In the rows, zero is written as 128.
Each named turn below is shown by a few rows before and after it. Which turns, in which order, take the first row of each later pair to the second? The first pair is answered.
turn z_953:
[130 125 138 154 129 118 131 165 116  97 120 135 139 128 107 163 137 107
 125] -> [147 140 133 131 147 119 136 151 116  95 131 128 136 114 116 158 151  97
 131]
[ 96  80 158  72 122 127 147 135  76 148 130 113 131 111 145 130  99  93
 124] -> [ 95  73 159  73 113 125 144 139  75 149 130 109 133 115 142 132 100  95
 120]
[ 83 117 125 142 126 109 130 153 109 133 109 131 155 125 114 146 133 140
 135] -> [119 119 110 114 132 115 103 169 112 118 118 116 141 113 105 143 144 118
 125]
[152 102 140 130 118 124 128 125 176 153 129 122 132 126 104  64 134 137
 100] -> [160 112 137 125 131 124 140 109 176 157 137 125 127 116 114  64 138 131
 108]
turn z_287:
[ 97 136 126 133 104  90 148 111 156 126  94 157  78 149 134 112 131 143
 116] -> [118 143 116  86 105 102 138  96 159 127 111 137  72 123 145  96 137 116
 120]
[155 133 105 135 116 146  78 176 134 105 132 118 125 115  96 113 132 121
 113] -> [144 127 109 156 113 140  83 184 134 103 124 127 127 125  88 123 128 132
 109]
[ 90 124 120 111 129 146 119  91 105 149 155 117 148 111 146 106 102 149
 122] -> [ 83 135 128 154 136 134 133  98 111 143 148 135 150 134 147 114 108 170
 113]
turn z_370:
[ 92 118 121  87  99 110  77 157 139 125 115 107 150 113  98 147 112 110
 128] -> [121 128 117  92  99 115  62 164 146 112 121 108 132 119  96 136 129 120
 107]
[122 139 113 104  95 135 117  95 155 126 135 114 156 116 122 134 169  88
 145] -> [ 94 121 122 119  75 133 116 111 154 139 123 116 169 132 116 141 155 100
 143]
[145 151 116  55 135 142 115 101 122 129 145  98 131  88 139 117 128  85
 152] -> [ 74 116 136  88  97 138 119 127 110 158 115 101 169 119 123 133  85 103
 156]
[134 133 129 155 159 135 142 136 138 116 101 133 145 142 112 147 170 114
 106] -> [135 135 130 145 164 132 150 131 137 118 104 130 150 128 119 146 169 104
 113]
turn z_856:
[108 114 166 154 107 153 121 155 111 154 102 161 153 179  94 123 124 165
  94] -> [108 115 164 146 101 165 122 140 111 163 105 159 156 176 102 113 122 168
  99]
[ 88 116 151  69 132 121 135 130 110 155 120 107 167  84 130 144 105  89
 169] -> [ 90 117 147  72 135 120 133 134 108 155 114 109 168  87 127 146 102  84
 169]
[142 118 148 188 161 117 154 111 130 138 124 133 120 127 128 140 151 163
 104] -> [144 115 145 170 144 134 151  86 134 147 136 130 118 125 139 117 150 171
 100]
Pairs:
(2 to 3 turns a pair)
[162 104 127 125 127 112  74 198 112  85 125 106 125 132  90 156 124  87
 115] -> [102  84 143 116 114 107  99 183 103 120 114 103 162 117  98 167  91  84
 150]  z_953 then z_370 then z_953
[ 73 103 118  91 188  56 136 165 101 109 111 128 128 100 135 173  91  75
 162] -> [ 46 111 128 135 194  59 175 134 110 124 117 153 130 121 157 175  95 121
 167]  z_287 then z_287 then z_953
[143 157 141 208 166  64 155 128 133  69 121 179 112 130 132 130 165 212
  90] -> [ 63  75 149  57  80  96 115 131 101 141 113  97 190  65 125 112  75 126
 143]  z_287 then z_370 then z_953
[134 135 146 136 169  70 146 152 117 108 101 107 162  92  98 197 117 101
 161] -> [187 168 132 146 190  79 145 127 134  86 127 118 118  91 115 177 153 118
 135]  z_370 then z_370 then z_953
[156 119 143 151  84 142 111 130 129 115 135 155 103 150 140  94 120 186
 116] -> [162 130 135 102  99 154 123  95 132 123 155 138 104 116 157  82 121 163
 138]  z_287 then z_953
[ 89 129 134 179 121 133 159 128 159 102 136 131 155 134 122 125 127 138
 126] -> [125 156 129 160 150 133 158 111 166  86 150 127 138 115 134 118 152 128
 127]  z_370 then z_370
[133 113 137 120 121 134 153 151 121 155 130  99 140  84 100 113 131  98
 145] -> [160 137 134 127 132 142 158 127 133 145 151 107 117  86 116 100 157 109
 135]  z_370 then z_370 then z_953
[139 121 132 112  97 145  94 119 142 129 130 126 120 133 117 107 124 138
 110] -> [139 126 136 143 117 116  99 162 141 111 111 130 124 143 101 141 131 129
 112]  z_856 then z_856
[129 155 139 154 142 122 135 119 130 106 126 143 102 130 143 117 151 140
 126] -> [138 139 135 101 122 137 110 124 130 108 133 117 108 107 142 103 138 115
 124]  z_953 then z_287
[189 109 106 116 135 115  77 177 138 125  91 102  95 135  77 148 112 132
  91] -> [115 133 137 165 162 110 192  78 138 172 101 149 121 122 137 158 100 176
 148]  z_953 then z_953
[153 168 115 157 180 135 164 119 110 116 138 166 105  93 136 150 192 128
 137] -> [132 161 124 192 164 134 166 133 105 117 129 176 109 123 126 155 185 155
 124]  z_953 then z_370
[167 124 140 150  93 153 114 111 145 120 135 147  94 173 136 113 171 158
  81] -> [161 135 142 152 112 153 146  78 147 129 144 152  96 156 150 115 181 159
 102]  z_953 then z_953
[164 140 105 111 105 188 114  99 150 144 139 136 107 120 141  87 159 150
  97] -> [124 140 120 121 114 181 159  71 146 162 137 139 125 111 159  98 145 158
 127]  z_953 then z_370
[164 140 148  86 112 142 127  93 147 133 168  99 101 122 167  93 150 111
 146] -> [121 123 173 151  88 140 138  92 148 152 147 129 111 166 163  99 132 166
 127]  z_953 then z_370
[135 138 135 140 141 131 140 124 129 116 139 135 127 147 131 131 150 134
 121] -> [127 118 129 116 114 143 112 140 124 125 131 118 134 147 123 124 134 127
 117]  z_287 then z_370 then z_370
[163 116 117 113 122 134  88 150 143 131 117 132 106 136 126  87 158 132
  86] -> [173 142 114 110 155 126 121 120 149 124 127 142 102 116 139  92 168 126
 102]  z_287 then z_287 then z_953
[ 99 133 131 156 147 100 175 117 123 126 130 156 143 127 132 145 119 135
 145] -> [153 151 118 139 167 107 154 115 130 101 150 149 119 119 129 136 151 124
 129]  z_953 then z_370 then z_953
[141 105 111 121  87 163  96 134 146 108 141 114 100 143 116 104 140 133
 100] -> [ 87  88 127 126  73 153 112 136 137 135 123 109 128 146 116 118 113 136
 120]  z_370 then z_370 then z_370
[ 85 102 153 153 106 132 142 142 117 146 104 139 165 144 117 147  95 154
 146] -> [ 98 126 147 127 139 132 179  93 123 145 127 138 163 106 142 145 109 140
 170]  z_953 then z_953 then z_953
[115 147 135 161 178  96 174 126 127 120 118 140 133 119 130 156 135 128
 154] -> [166 153 118 126 183 102 131 145 132 100 125 118 112 106 124 144 150 105
 131]  z_370 then z_953 then z_953
[122 137 108 132  62 135  68 150 160 132 116 103 123 108 122 101 136 142
 121] -> [109 144 113  98  86 125 107 121 149 146 126  91 145  67 140 107 135 114
 165]  z_370 then z_370
[120 146 149 157 133 132 182  74 129 145 149 157 122 142 149 124 136 161
 124] -> [134 142 146 165 127 136 168  81 131 139 145 162 114 150 145 122 138 169
 116]  z_370 then z_370
[142 140 121 184 118 150 121 113 141 122 139 157  86 162 127 109 145 187
  84] -> [157 150 118 166 122 151 118 104 146 116 151 154  75 150 134 102 156 178
  87]  z_287 then z_287 then z_287
[ 92 142 132  95 127 130 184 112 126 149 134 114 160  96 138 148 100 110
 169] -> [ 97 121 128 158  97 121 134 193 126 124 100 125 147 157  92 159 101 141
 114]  z_287 then z_953
[114 124 135 204 107 145 130 115 136 132 121 168 110 177 121 115 138 189
  93] -> [190 141 111 131 155 115  84 171 134  77 124 122 105 124  95 136 168  93
  99]  z_287 then z_856 then z_856
[123 111 127 155 132 121 175  27 154 134 127 145 147 135 143 126 123 156
 148] -> [157  82 115 158  89 129  79 112 157 112 110 129 136 181  90 116 123 155
  86]  z_370 then z_953
[130 150 129 173 120 134 139 100 141 129 141 155 114 160 138 122 147 172
 111] -> [109 129 128 113  98 152 138  76 130 158 145 132 132 127 153 109 119 149
 135]  z_287 then z_953
